Each path below is one point turned by a fixed rotation once a step. After each direction that follows a path, write how fast that rotation turns it, in degrees each step (0 if it stays still).
Each turn is a multiple of 5 degrees from 10 to 175, or 0.
Each row of a path follows its step; steps can be skipped.
Rotation 1:
step 0: [ 10  -1  -2  -8   8 -14  20 -13  -9  21  -2  12  14  -7   7   2  -3  -9
 -10   6  -1   3  -4   6  12   1   5  -3   8  -5  -1   0   9   1   3   9
  10 -14  -7]
step 1: [  8   7   2  -1  12  -3  11   3  12   8   5   4  -5  14   0  -5   1  -7
  18   8   0  -2   0 -11  13  13  -8 -12   3  20  -3  18  -8   3  -3  -6
 -15   3   1]
step 2: [ -2   5   5 -10  -2   3   0   8  10   4 -17 -16 -25  -4   3 -10  -3  -9
  13 -11   6  -3  -2  -1   6  -3   5   6  -3 -12   6   5   6  -8   0  14
   6 -16  11]
step 3: [  0  10  -2  -7 -10   6   9  18   0   3   5  14  21 -17 -12   3   9   1
   6  -7  11 -11   7   7  16  -2  -1   9   8  -7   1 -10   1   7  -3   5
  -5   1  -1]
step 4: [  7  17 -10  10   4 -14   4 -20  16  22  -6   0  12   6  -5  -8  -2   0
 -11   0 -10  -4  -3  -4   9  -2  -4   4   0   0  13   7   4   2  -4  -2
   5  -1  -3]
step 5: [ 10 -21   4  -9   5  -8   5   4   0   1 -13   9  -1   5  12   1   5  -1
  13 -11   4   0  -2 -11  12   1   4  -5   2  22   5  20  -3   9  -9   4
  10  -5   7]
step 6: [ -5  11  17   2   7  -1  14   1   1  -9 -11   2  -2  -3  -6 -11   2 -24
  12   2   6 -10   6   6   5  -4  -1  -8  -1  -9 -11   4   4 -11   0   6
  -3 -18 -11]
step 7: [-15  10  -2 -18   0  -6  13   9  20  15  18  -1   4 -13  -8  -2 -11   4
   2  -1   5   9   0  -4  16   7   1   8   2   0   2  -1   2   6  10   4
  -2  -5   1]
step 8: [ 19   8   1   3 -15  -3 -10  -1   4  23 -11  -3  -5   4   5  -4  -2   7
  -1   4   3 -17  -4  -1  21   1 -10  -3  15   1   7  -3  -6  -4 -13   1
  -3   1   1]
step 9: [ 12  -3  -8  -5  12   4  14   1  -3   9 -20  12   4   0  -6  12  12 -22
   4  -6  -4  -2   1  -3   3   1   9  10  -8  -2   7  11  10   7  -4   9
  -4  -3  13]
Directions:
[-4 -2  0 -2 -4 -1 -5  1  4  2 -1 -5 -4 -1  4 -1  1  0  0 -3 -1  3 -7  5
  2  3 -2  0 -2  1  2  4 -6  4 -3 -4  7  0 -2] : 125
Rotation 2:
step 0: [ -2   0  -5   6  -5 -14   6  12  -3  -2  -2  -4 -10   9  -9  -8  -7  10
  -3   8   0   9  -8  -1   8  -1 -14  -3 -21 -22  -9 -15  -4 -14  -2 -30
 -10  18  -1]
step 1: [  0   3 -14 -12  -7 -15  -5   9   5  -6 -14   3 -14 -15   0  -2   2 -11
  -1   0  -8   7  10   2  15   3 -15   6  15   1  20  -8   2 -26  -7   3
 -18 -15  -8]
step 2: [-22  13   6   8   7  -4   6  -4   4  -1  -9 -11   1   0   1   3 -12   1
 -13   5  -4   9  -9 -11   1 -14   1 -23  -3  -3  -5  -4  24 -11  -3  26
 -12 -12   4]
step 3: [ 11 -14  -7 -14   5  -4  -2   8  -7  10  11   6  -6   2   5 -10 -27   5
   1  29 -13  -3 -12  -1  10  -7 -12 -22   4   0 -13   0 -10   1   2   7
  -2  -1  -2]
step 4: [ -5 -14 -25  -1 -18  -2 -13  -4  16  -3   0  16  -7   5   1  12  -8   6
 -10  -1 -12  10   0  -9   0 -11   7  11  -5  16 -15 -10   0 -16  18  -8
 -11  -1  -4]
step 5: [  4 -11   5   9   8  23  -7  30   4  -4  -8   0   0  -2  -5   5  -9 -22
   9  -9   3   1   0  -8  -1 -17   3   5  15 -13  -2 -10  15  -6  13  10
 -10  -9  -7]
step 6: [-14 -10 -16   3  17   1   6   5 -12 -11  -2  25  12  -3   0 -16  -7   6
  -1  15   4 -18   4   3 -19  -1   6 -10   0   3   4 -15  16   0  -6  12
   1  11   5]
step 7: [ 15 -13 -19   4   5  -6  14 -18   8   6  11  25   2   7  -1  -6  12 -11
  -1  -8 -12 -11  -3  -6  10  -7  -1  -5  11   4  -4  22   3   7  14   7
 -11   8  -8]
step 8: [  0 -17 -10  15   0  -2   1   6  10   2 -14  -8  -1  -9   8   6  -4 -11
   7   1   3   2  -4 -14 -15 -26  15  20 -13  -5 -11  16  -5   9 -10   0
  -2  18   1]
step 9: [  2 -16  16   9   4   4  -5   7  -3 -10  19  15  -5 -17   7   1   4  -2
  16   4   6   7  14  -2 -15  -1 -18   5  -7   4  20 -10   0  14   4   8
 -11  17 -10]
Directions:
[-3  9  1 -3 -7  3  1  3  1 -2 -3  3 -2 -6 -1  3 -6  1  4 -2  0  0  0  3
 -2 -1  1  2  1 -4 -2  5  3  3  2  6  0  3 -1] : 110
[-1 -2  5 -2  5 -3 -1  6 -2 -3  1  0  5 -1 -2 -5 -7  4 -2  1  1  0 -5 -1
 -4  3 -1  2 -1 -2  0  0 -6  0 -3  0 -2  5 -5] : 125
[ 3 -1 -5 -6  2  2  1  0  5  0  2  3 -2 -1  3 -3 -1 -1  2  4  0  6  1  6
 -3  6 -4 -2 -4  0  1 -3  5  2 -2 -3  4  4 -1] : 125
Rotation 3:
step 0: [  5  -6  10  -8  11  14  -7  -2 -15   3  14  13   1  10  17  12   9 -15
  -4  -2  12  -8  -9  15  12   8 -10  -6  15   9  -6  -5 -17   8   1  -3
   8  -1   2]
step 1: [ 13  -3  -5   8  11  13   9  -7  -4   6  11   7  -4  -1   5 -10  -8 -17
   1  -1  13  -5  17 -11 -15   2  11   7   3   0   7   2  15  13   0  -8
   8  25   7]
step 2: [-18  -7   6  11 -18   4  -2 -12  -2   2   8  -1 -10  -4   0   2  18  -3
  -9   2   1 -26  -6   3  -6  12   5   6  -2  -5 -24  -1   9  -5  -8 -14
  -3  10  -3]
step 3: [  0   9   8   1   1   1 -13  -2  -4  -4   9   0  16   8   9  -1   3   6
   6  17  -8   0  -3  -1 -10 -23  11   8 -24  -2   0   9  -4  -5 -20   0
  12  21   2]
step 4: [ -1  -9  -1   5  -9  14 -16 -11  -8   2   1  -8  -3  -4  17   6 -14  18
   0   5  11  -8 -18   6   1  -1   7  -4  16   4   3  18 -10 -14  12   4
  12   4  -7]
step 5: [ 11   5  13  15  -6  14   9  13  -1 -10   8   4  -1 -10  11  -3   1 -20
   4   0   1   8  -1  -2  -3 -11   6   0  -3  18   2   3  17  -1   7  12
  20  -4 -20]
step 6: [  2  -3  -1  10  -9   1  -8 -12  -3  23  -4 -19   5  -6   0  25  15 -10
  -2  -1  16   2   5   5  -7  -3  -5   7  -8  -3  -1   4  13   0  15 -17
  11 -13   7]
step 7: [  2 -12  -4  -9   5  20   8   6  -3 -10 -11  -2   2  11  10   9   4 -11
  -8   4  -3   3   2  14   4   5  14  11 -20   4   4   0   3 -10 -27 -15
   7  -7   5]
step 8: [  3  -5  -7   4  11  18  -4  -5  10  -6   6   6 -10  11   9  13   0  22
   5  22   5   5  -7  -7   1   1   2  14   9 -11  -7   5   3  23   7 -13
  12  -4   5]
step 9: [  4  -9  -5  11  -2  16  14   2  -6   4  17  17  10  -4  -6  -9   7   4
   5   3  -2 -10  10  -2   1  11  18 -14 -11  -1 -15  14 -10   1   0  11
  15 -10  -5]
Directions:
[ 2  2 -5  3  0  1 -2 -2 -1 -2  7  4 -2 -2  3  3 -5  0  1 -3  1  5  4  0
 -5  3  3 -3  3  6 -3 -4 -5  2  4  4  1 -2 -3] : 85
[ 0 -5  2  8 -3 -3 -3  2  0  2  2  4  2  5  2 -3 -2 -3  1 -3 -1  6 -3 -5
  3  3  0  5  0  1  0  5 -2 -2 -1 -3 -2 -2  4] : 0
